One vector is turned by the same rotation once a step. Each row is the vector after some number of steps, and that number follows the row.
The counts run from 0 to 495.
[131 169 117  65  65 123  96 165 117 157 124  95 142 114 126 126 124 129
 124 109 114 148 155  87 135 107  91 126 124 171 136 147 146 194  74 161
 142 136 133 151 120  88 178 100 131 134 104 164 125 117 129 143 128 135
 105 172 126 118 168 155 100 117 131] | 431
[133 124 128 118 144 123 117 126 101 143 139  93 118 104 146 116 162 161
  91  92 133 121 102 112 156 111  43 159 111 141  97 150  87 104 101 121
 153 110 122 162 166 103 120 122 117 128 162 124  78 102 122  94 126 143
  99 103 134 101 124 143  57 134 138] | 191
[156 144 139 157  91 124 142 135 171 142  97 124 137 163  93 128 147 105
 162 115 130 109 159 140 143 121 156 138 114 125 151 183 166 187 151 109
 141 111 101 111 104 120 133 105 102 118 124 176  73 130  79 109 118  92
  94 132 168 128 143 121 194 139 141] | 111
[149 139 118 129  93 131 145 149 164 149 141 120 103 113  90 123 129  94
 177 108 141  81 183 110 131 116 132 146  96 106 138 146 143 183  99 104
 136 100 150  87 111 131 116 114 129  84  73 160 103  92  85 128 175 124
 147 174 121 121 141 128 108  97 110] | 420
[197 123 110 143  94 151 138 115 154 146 142 119 100  88  99 150 141 100
 170 131 149  89  92 111 175 156 128 150 111 118 140 140 123 149 103 100
 150 107 156 149  94 152 123 119 132  54 103 135 108  83 103 140 131 146
 135 144 173 111 106  97  93 112 121] | 472
[ 91 129 101 113 170 139  87 132 105 123 118 140 146 154 174 146 129 142
  91 139 115 164  88 131  95 152 144 117 166 140 125  92 108  95 144 147
  96 137  99 155 154 121 174 125 134 164 145 107 149 163 182 170 107 189
 117  84 108 134 122 151 122 133 125] | 281
[163 139 162  80  70 128 214 114 144 111 124 122  93  95 101 144 125 135
 150 146 111 109 140 140 166 158 112 114  99 143 128 162 116 134  83 145
 155 131 160 131  91 100 128 158 126  97 162 139 152  84 124 133 145 104
 143 158 120 115 143  92 101 144 137] | 457
[122 183 141 106  87 102 148 128 133 121  79 131 131 154 103 135 116  94
 136 158 115 146  87 132 151 126 156  75 140 148 166 144 153 156 128 171
 149 112  99 137  98 119 134 104 136 148 161 154 116 149 140 171 125 140
  87 128 151 164 153 123 202 168 155] | 65
[103 182 127  95 113  99 170 151 122  71 130 126 122 115  77 118 117 126
 138 161 132 115 178  85 132  86 101  97  74 163 139 125 141 146 102 125
 176 139 161  85  95 131  88 148 134 110 119 141 143 112 128 101 162 137
 120 131 138 130 124 137  84 104 131] | 406
[171 122 102 109 102 149 123 137 141 153 151 103 133  99 124 127 159  97
 119 118 167 133  98  86 201 149  82 125 110 155  94 117 147 147  91 113
 148 107 128 165 135 158 128 123 137  83 128 118 111  69 129 156 105 170
 118 163 148 119 104 104  84 135 119] | 469
[156 122 138 124 163 118 113 107  87  95 151 107 122 100 124 152 128 163
  97 150 117 154 107 103 122 126  86 136 161 108 100  84  89  65 129 143
 128 174 144 147 173 150 144 180 125 142 147  90 155 116 154 126 100 158
 113 111 135 138 109 135  67 124 116] | 250
[173 105 116 117 144 157 147 102 131 129 144 115 102 113 129 166 154 168
 133 117 160 109 172 132 112 113 103 178 119 101 122 173 105  92 117  94
 111 176 163 149 144 127 169 179 100  91  95 116 131 112 134  96 126 113
 175 147 106 102 108 122  79 108 101] | 203
[165 121  93 104 102 150 122 136 147 131 168 122 129  88 131 138 147 109
 112 123 165 136 122  80 189 132  79 126 113 154  93 112 164 147  92 121
 155 113 142 153 137 157 135 129 149  92 123 124 130  75 129 153 101 176
 122 159 146 112 104 112  62 126 115] | 468
[156 137 129 121 152 137 136  99 106 113 138 112  88  96 135 145 139 174
 111 129 147  95 152  92 124  94  76 173 110 126 127 164  87  97 102  98
 159 158 162 150 135 119 139 158 107  91 118 122 119 121 121  71 141 125
 125 106 131 102 106 134  63 111 119] | 196
[110 119 132 128 116 115 162 144 113 126 119 125 137 149 131 101 146 100
 155 172 127 133 114 131 145 170 167 125 154 180 122  68 126 155 152 184
 165 151 128 119 123 106 130 152 150 158 157 112 138 137 156 178 127 162
 131 138  76 192 132 109 139 177 103] | 19
[ 73 176 145 138 152 112 160 125 122  72 114 132 117 127 121 101  98 118
 126 183 138 109 190  78  89  75 133 105 120 125 138 107 131 122 142 123
 159 144 148  80 144 143 110 150 127 143 111 109 136 148 121  99 163 138
 126 135  83 158 108 163 172 121 101] | 354
[ 84 147 144 130 130 115 169 120 142 102  95 101 145 175 107  95 127  90
 164 150 128 124 140 119 107 127 139 106 100 128 135 124 154 114 126 124
 107 139 116  92 161 125  93 132 127 144 109 115 109 124 132 127 187 127
 150 191  67 168 113 138 208 131 105] | 358
[ 68 125 115 133 132 103  96 152 128 124 105 123 168 188 112 112 131 102
 138 133  93 160 114 157  90 168 180  91 131 146 125  90 139 125 155 143
  93 136  89  90 131  99 109 112 147 181 138 138 120 134 140 163 138 148
 129 118 105 139 141 154 173 136 138] | 335
[ 62 165 130 144 161 100 123 133 118  82 117 135 100 138 112 112  85 115
 126 164 117 112 165 117  89  85 138  77 119 107 151  97 115 121 139 105
 166  83 137  87 115 138  80 121 130 146 136 136 120 157 117 102 157 145
 116  68 134 145 122 161 148 118 148] | 346
[158 134 131 121 140 138 143 110  90 151 125 142 102 131 134 155 155 182
 141 128 130 121  63 154 127 164 131 163 141 137 155 175  89 104 112 138
 115 146 124 178  80 100 161 149 116 105 111 106 148 169 183 129 137 119
 135  91 157 107 135 117 101 112 145] | 224
[206 115 121 115  75 141 133 116 144 160 117  88 131 136 107 169 143 137
 154 133 105 139 114 141 147 183 155 159 132 168 137 145 121 136 113 149
 122 188 133 164 106  80 186 122 116 107 138 168 110 102 105 145 106 117
 125 154 136 113 141 117 110 147 116] | 486
[155  82 163 120 143 108 123 104  90 143 143 102 109 101 128 104 137 158
 100 112  90 142  78 149 134 161  85 145 155 108  83  97  72  66 119 155
 121 129 133 143 178 116 128 144 131 158 187 107 129 104 135 131 122 135
 115 110 127 141 129 128  79 143 130] | 244
[ 84 150 100  99 125 143 129 143 156 121 115 141 151 132 177 112 165 102
  82  97 162 113 134 106 156 108  92 106  77 187 109 176 168 130 108  98
 138  74  98 142 130 123 103  93 136 118 161 144  70 107 116 122 122 152
 112 122 124  94 119 140 131 167 153] | 131
[ 98 158 134 129 104 120 110 150 151 114 135 157 122 130  88 125  80 103
 137 121 134 126 165 126 106  85 140  77 113  64 137 128 174 149 121 108
  98  89 146  76 117 164  93 108 146 116  74 145 147 121 118 140 178 116
 141 163 139 123 151 146 168  79 131] | 368
[123 173  79  71  82 133 116 145 134 128 134 121 119 126 129 164 119 141
 133 144 138 127 172  93 113 108 130 107  88 178 174 153 148 170  93 128
 144 129 150 145  62 103 169 117 132  98  90 155 159 135 138 144 133 137
 148 127 144 102 147 138  79 116 137] | 436
[130 104 114 116 129 123 137 126 137 143 122 118 116 123 120 135 169 149
 129  79 118 104  92 168 136 156 102 146  81 125 110 173  89  87  92 102
 119  91 121 134 119  81  91 126 123 102 170 153  83  86 121 106 148 127
 135  97 146  78 138 119  59 128 161] | 186
[ 88 120  99 118 166 127 101 122 105 130 108 121 134 168 155 136 141 129
 109 139 117 159  59 146  98 166 157 116 159 135 134  95 109  86 136 142
  94 122  88 161 138 102 158 129 137 163 143 108 136 157 187 172 122 190
 133  93 112 144 122 138 143 150 137] | 282
[126 129 130 126 113 106  97 149 125 104 138 135 104  80 112 123  96  87
 100 146 127 122 130 102 129  98 148  89 150 105 110  41 125 129 138 161
 161  98 155  97 151 164 102 112 163 121 157 146 114  99 110 180 124 189
  98 121 121 159 143 145 101 149 121] | 32
[153 122 110 114 111 140  86 152 133 157 162 133 151 129 138 126 155 145
  98  81 172 147 152 111 172  96  60 125 119 138 103 173 175 172 119  97
 134 103 115 147 122 148 129 117 117 118 108 120 124 120 133  92  95  97
 102 129 189  87 130 122  92 111 152] | 160
[143 130 130 112  84 136 115 171 148 152 147 130 117  90 114 114 119  99
 138 103 139  95 213  87 128  84 108 141 122 115 111 128 147 200 107 124
 148 100 160  99 129 138 146 118 124 105  81 161 123 101  85 136 150 122
 113 177 118 120 155 146 100 102 103] | 422
[146 138 147  85  81 134 148 107 136 134 111  94 157 132 130 118 140 135
 115 117 140 136 138 123 150 118  77 138  96 159 108 187 155 104  96 125
 113 162 115 154 161 114 112 128 121 126 144 131 104  79  93  90 137  65
 132 202 109 108 122 122 157 156 139] | 147
[121  89 111 105 132 137 118 143 136 153 138 120 137 130 148 123 180 138
  97  66 125 127 117 155 149 153  80 143  96 155  71 159 109 110  96 116
 116  98 110 130 152  83 112 127 137 127 169 140  91  81 126 115 128 142
 121 106 119  88 137 122  56 141 153] | 184
[136 140 131 130 110  92 111 117 119 114 103  88 110 109  85 126 103  82
 145 155 107 108  67 113 147 128 149 103 137  96 145  68 112 111 107 161
 149 102 141 129 144 147  93 106 158 121 161 152  82 105 119 178 157 186
 102 137 133 173 137 127 144 155 127] | 35
[121 140 155 116 103 143 149 106 129 148 116 111 134 105 154  87 141 119
 113 107 155  95 139 103 159 104  80 141  95 168 112 185 133 121 108 117
 151  88 115 151 164 112  98 101 115 120 157 130  66  99  80  88 142  93
 101 154 117 115 107 140 157 173 136] | 139
[103 145 135 122 115 150 137 117 139 116 135 150 118  91 164  92 134 121
  82 113 167  80 177  89 139  70  85 127  97 156 116 181 140 133 119 101
 161  79 128 130 139 137 102 104 118 106 148 121  84 110  82  84 122 109
 103 119 128 101 110 145 127 160 133] | 137
[134 113  89 118 104 110  72 146 121 129 157 120 110 130 116 157  83 113
 129 133 142 156 152 148 111 115 153  81 169  90 140  63 141 162 135 140
 122 108 161 125 102 153 142 129 147 136  90 114 194 143 167 176 127 138
 180 109 140 141 150 110  94 113 120] | 1
[210 128 122 147  80 146 126 110 130 151 143 126 103  78 105 156 119 139
 146 141 120  99 154  99 136 134 147 173 142 147 141 134 107 162 127 135
 152 175 159 154  98 119 175 132 120  96 106 162 128 104  81 124  95 100
 109 144 157 110 139 131  89 125 111] | 481
[187  82 122 129 127 151 136 111 149 164 132  99 104 136 112 169 154 147
 143  77 143 115 132 185 117 145 107 159 133  67 116 177 118 111 112 106
  70 124 140 145 142 123 157 156 106 106 102 136 134 100 133 123 144  99
 176 140 123  92 139  97 108  94 122] | 209
[ 62 163 150 143 150  90 128 132 103  98  94  98 129 147 129  76 118  99
 121 155 123 133 128  95 126  95 104 100 130 134 137 100 118 125 130 134
 165  89 106 101 163 122  89 116 130 171 152 117  91 155 126 111 152 156
  90 115 103 171 114 153 176 143 124] | 349
[145 126 131 120  81 114 101 135 157 155 101  98 130 160 119 134 116  68
 133 130 120 147 128 151 141 126 158  85 158  97 140 113 168 176 150 149
 127  94 115 132 140 136 155  94 132 162 151 159 108 125 117 183 111 126
 119 147 136 172 156 115 200 159 131] | 57
[118 168  73  69  89 138 106 152 136 136 140 111 125 136 147 149 125 138
 116 133 156 136 180  91 125 111 118 106  98 191 150 142 155 182 100 131
 153 124 141 150  77 102 173 114 129 109  93 140 154 129 144 136 111 145
 140 127 135 106 138 133  80 123 129] | 437
[103 100 125 165 165 131 142  93 115 128 103 124  88 143 144 103 119 108
 136 147 117 104  87 165  95 174 161 122 146  97 155 100  83  84 156 116
 124  61 111 133 129 125 107 121 118 145 153  91 118 166 135 140 141 143
 159  71 113 158 101 113 173 155 125] | 291
[154 123 104 118 114 134  89 145 142 136 162 143 137 128 124 144 147 152
 101  86 175 141 157 125 152  90  80 123 115 125 113 175 172 157 119  88
 120 114 131 141 111 153 122 127 124 108 100 126 137 113 124  94 103  93
 117 116 202  83 140 120  94 100 154] | 159
